rotation ticks, each row followed by its count of ticks
The counts run from 0 to 139.
[ 27  21  16   4  -1   2  19  18   1  -5   2  -9  -9   7  -2   8 -26 -19
   8   1  -1  17  -5 -16 -12 -12  -9  -9   7  11  -5 -15  10] => 27
[-13  21  11  17  10  -9  12  29   9   5   1   3   4  28  18  -4 -16 -12
   9   8  -8  -1  12   7  17   0 -23 -13   2  -4 -13 -11  -6] => 136
[ 20  13  12   8  -9  -7  -3  31   2 -12  -3  -6   6  17  12   5 -13 -12
 -17  -5 -25   3   1  -4  -6  -8  -8 -22  -2  13  -5 -21  12] => 116
[  6  17  15  26  -1 -11   6  44  13   5  20  -4 -10   0   1   2   4  -1
   5  17  -1  24  -2  -1  -6 -17  -1  11  11  -5 -17 -20   3] => 22
[-10   9  11  -5 -21 -16   3   8  17 -14  14  -9   2  32  -2 -11   2   3
 -11   5  -1   3  -8  -7 -12  -1  -8 -29 -13  -3 -18 -15  -8] => 96
[  6   5  33   0  -5 -11 -13  26   4  13   4  -9 -11  29  18   5 -20  15
   0   6   1  12   9  -6  -3 -22 -12 -13  -5   0 -20  12   8] => 105
[ -4   4  19   7   4 -11   5  33  -5   9  -3  -2   8  43  20  -6 -22   4
   2   1   3  -4   7  10   8  -3  -9 -16  -5  -3  -8  -6   8] => 49
[ 20  12  20   8 -14  -2  -9  17  19   9  -6 -11 -16  16  15   7 -17   2
   2   1  14  -9   3 -15  -3 -17 -28  23  -5  -1  -9 -17  -1] => 70
[  6   8  10  12 -19 -24  20  -1  16  21   2 -24  -2  11  22 -12   7   1
  14  10   2  -2   6 -14 -18   2 -11 -10  -5 -10  -1 -19   6] => 130
[ -7  -1   8  -5  14 -24   9  41  -2  15   3  -4   2  33  19 -15   7  13
  -9   8   4   8   1  -2  -8 -11   8  -4  -9   5  -3  -9  10] => 53
[  5  15  -7   1 -10  -2   5  11  14 -11 -17 -11 -12  24  13 -19 -14  -3
   1  -4 -18  -2   3 -15  -6   4  -6 -17  -5   6  -7 -37  -8] => 4
[ -2  25  16   3 -21 -14  21  -1   6  -1  -4  -8  -7  28   7 -19  10   0
 -12   7   2   8   2 -17 -18  11   0 -16  -7   2   1 -23 -15] => 8
[ -6  16  11  -8   0   2 -12  18   8 -11  19 -13 -18  33   4 -23 -14   2
  13   1 -10   8 -10 -20  -5   1 -16 -14 -16  -2 -12 -11  -3] => 93
[ 13   7  23   8  -7 -19  12  23  29   6  -4   2  20   5   8  -8  21  -3
  -5   7  -4  -3  -9   6 -12 -13  -7  -1   4 -18 -12 -24 -12] => 76
[  8  23   0   2  -2  19  -2  32  16   3  10 -21   3  11  12   2  -7  10
   0  -4  18  11 -19 -17 -11  -4 -18   1  -6   0   8 -12  16] => 34
[  7  25  14   9 -16  -1   2  21  18  14   2  -9 -13  18   2   3  11   7
 -15   8  18   1   4 -26  -2 -12 -10  15  -5  16   8 -13   3] => 66
[  2  12  -6  11  -7   7   1  18  16  -2  -7 -21 -17  20  10 -22 -19   5
  11   0  -6   7   6 -18  -5   3  -2  -2  -3  -4   2 -40   6] => 3
[ -4  18  12   6  12 -18  26   9   6  15  -5  -1 -16  27  16  -2 -25 -13
  18  16   3   6  13 -10   0 -11 -11  -8   7   5   1 -12   6] => 138
[ 14  12  12   8 -22 -17  12  14  -7   0  13 -12 -16  32  -6  -4  -9  -5
 -12   5  -1   7   3 -19 -11  -3  -3  11 -11  19   8 -20   8] => 62
[  9  11  -8  13  -2  -7  -3  32   1  11  11 -12 -17  21  -2 -13 -15   8
   8   1 -13  -1  13 -25   3 -10   0  11  -8  17  -8 -21  11] => 58
[  8  10   1   0 -10   7 -13  23  11  -7   7 -17  17  14  16  -1 -17   4
   0  -7  -2  -5 -21  -5  -8  -4 -26 -18 -15  -6 -13 -18   0] => 37
[ 16  28   6  15   0  -7  16  33  18  -4  -1   1   2   1  -5   9 -12  -7
   8   4 -11   3   0  -4  -6 -12  -7 -12  12  10 -31 -23  -7] => 24
[-10  21  18  13   0 -15  10  23  13  20   6  -5  12  17  15 -18  24   4
   5  15  -9  -6   4  -6   0   6 -17 -14  -4  -8  -4  -9 -10] => 132
[ 14  33   8   8 -12   8   9  18  18  12 -16  -6  -9  22  -3   7   6   3
 -17   5  21  -7  -1 -22  -9  -6  -7  19   2  12  -4 -17  -6] => 67
[  0  22  17   5 -11 -12   1  24  15   3  11   0  -3  20   6   3  19   4
 -31  10   8  -3   2 -19  -7 -12 -15   7 -12  22   6 -10   1] => 65
[  0  13  21   8 -14 -12  -2  11  -2   4  -4 -16   8  29  31 -17   6  -8
   2  -2 -14  -6 -11  -1 -13   4 -22  -7 -14 -13  -9 -23 -10] => 128
[ -5  25  16   1 -15  -5  19  11  27  17   2  -8  -5  22 -12   1   5  16
  -5   9  19   5   6 -18  -8   0   5 -28   0   3 -17  -2  -4] => 99
[ 20  11  23  12  -2  -3   7  29  32  17  11  -4   2  -5   3 -16   2  -2
  16   6  -1   1   2 -11   7 -13 -12  11  10  -8   0 -14  11] => 78
[ 11  -4  16  12 -11 -18  -6  42   9  16  11 -14  -4  10  10   0   7  11
 -11   9  -2  20   0   0  -9 -23   5  -2   0  -5 -14  -9  15] => 109
[ -6  22  18  20  -2 -10  13  27  11  25  16  -8   2  20   9 -12  10   4
  12  11   2   7   9  -5   7   6 -12   2  -2 -13   7  -9  -4] => 133
[ 22  11  26   5   0  -1  14  19  18  -4   4  -4  -6  18   6 -14 -26 -24
  20   8   3   6   0  -3   9  -7 -16   0   5  -9   7 -20  21] => 82
[ -4  23  11  11 -14 -20  22   9  20  23  -6  -8   7  14  15 -11  18   2
   6   8  -4  -8   3 -11 -16   5  -7 -22   1  -8  -7 -20  -9] => 131
[ 11  23  15  11   6  -5   3  41   8  -6  16   7   2   3   2   4 -18  -7
   6   5 -20   5  -1  -5   3 -18 -15  -9   2  12 -21 -13  -2] => 25
[ 19  21  16   1   2  -2  21  19   0 -16  -2   1   5  13   0   8 -12 -23
  -8   9  -4  11 -17  -6 -23  -9  -6 -20   4  12 -10 -16   8] => 28
[ -4  21  23   9   6 -21   3  41   9   6  11   2   0   4  11  -3  16   1
  -3  13  -3  16  -8   2 -13 -18  -2  -1   7  -2 -19 -11 -12] => 21
[ -4   5  19  16 -19 -24   2   5   3  15  14 -20   2  19  29 -15   5   0
   8   9  -6   3  -2  -4 -10   2 -21  -2 -12 -17   5 -23   1] => 129
[ -8  21  22  11 -17   4 -11  30  17   6  15  -4  -8  32  -3   6  -4  13
  -3   4  18  14   8  -3   9   0 -11 -13  -4  -8 -11   5   2] => 101
[ -2  16   0   8   0  11  -9  36  13  -1   2 -16 -11  20  16 -24  -9   8
   1  -3 -13  11   1 -11   0   6  -8   3 -13  -9  10 -31   6] => 2
[ 16   6  23  13  -3 -12   1  38  32  13  15  -5  14   0  11 -13  16   3
  -1  10  -5  -4   0  -3   3 -19 -19   3   1 -12  -1 -16   0] => 77
[  3  20   7  13  -9  -5  22  22  21  13   2  -3  25  18   0 -11   7  17
   0   1   7 -14   4  -5   2   6  -7 -31   2  -7  -9 -14  -4] => 44
[ 21  14   4  11  -1  -4   7  37  20  16 -11 -10  -1  -3  -3   3   4  12
  -7   4 -14   5   5 -13 -16 -14  12 -15  11   8 -23 -15   6] => 111
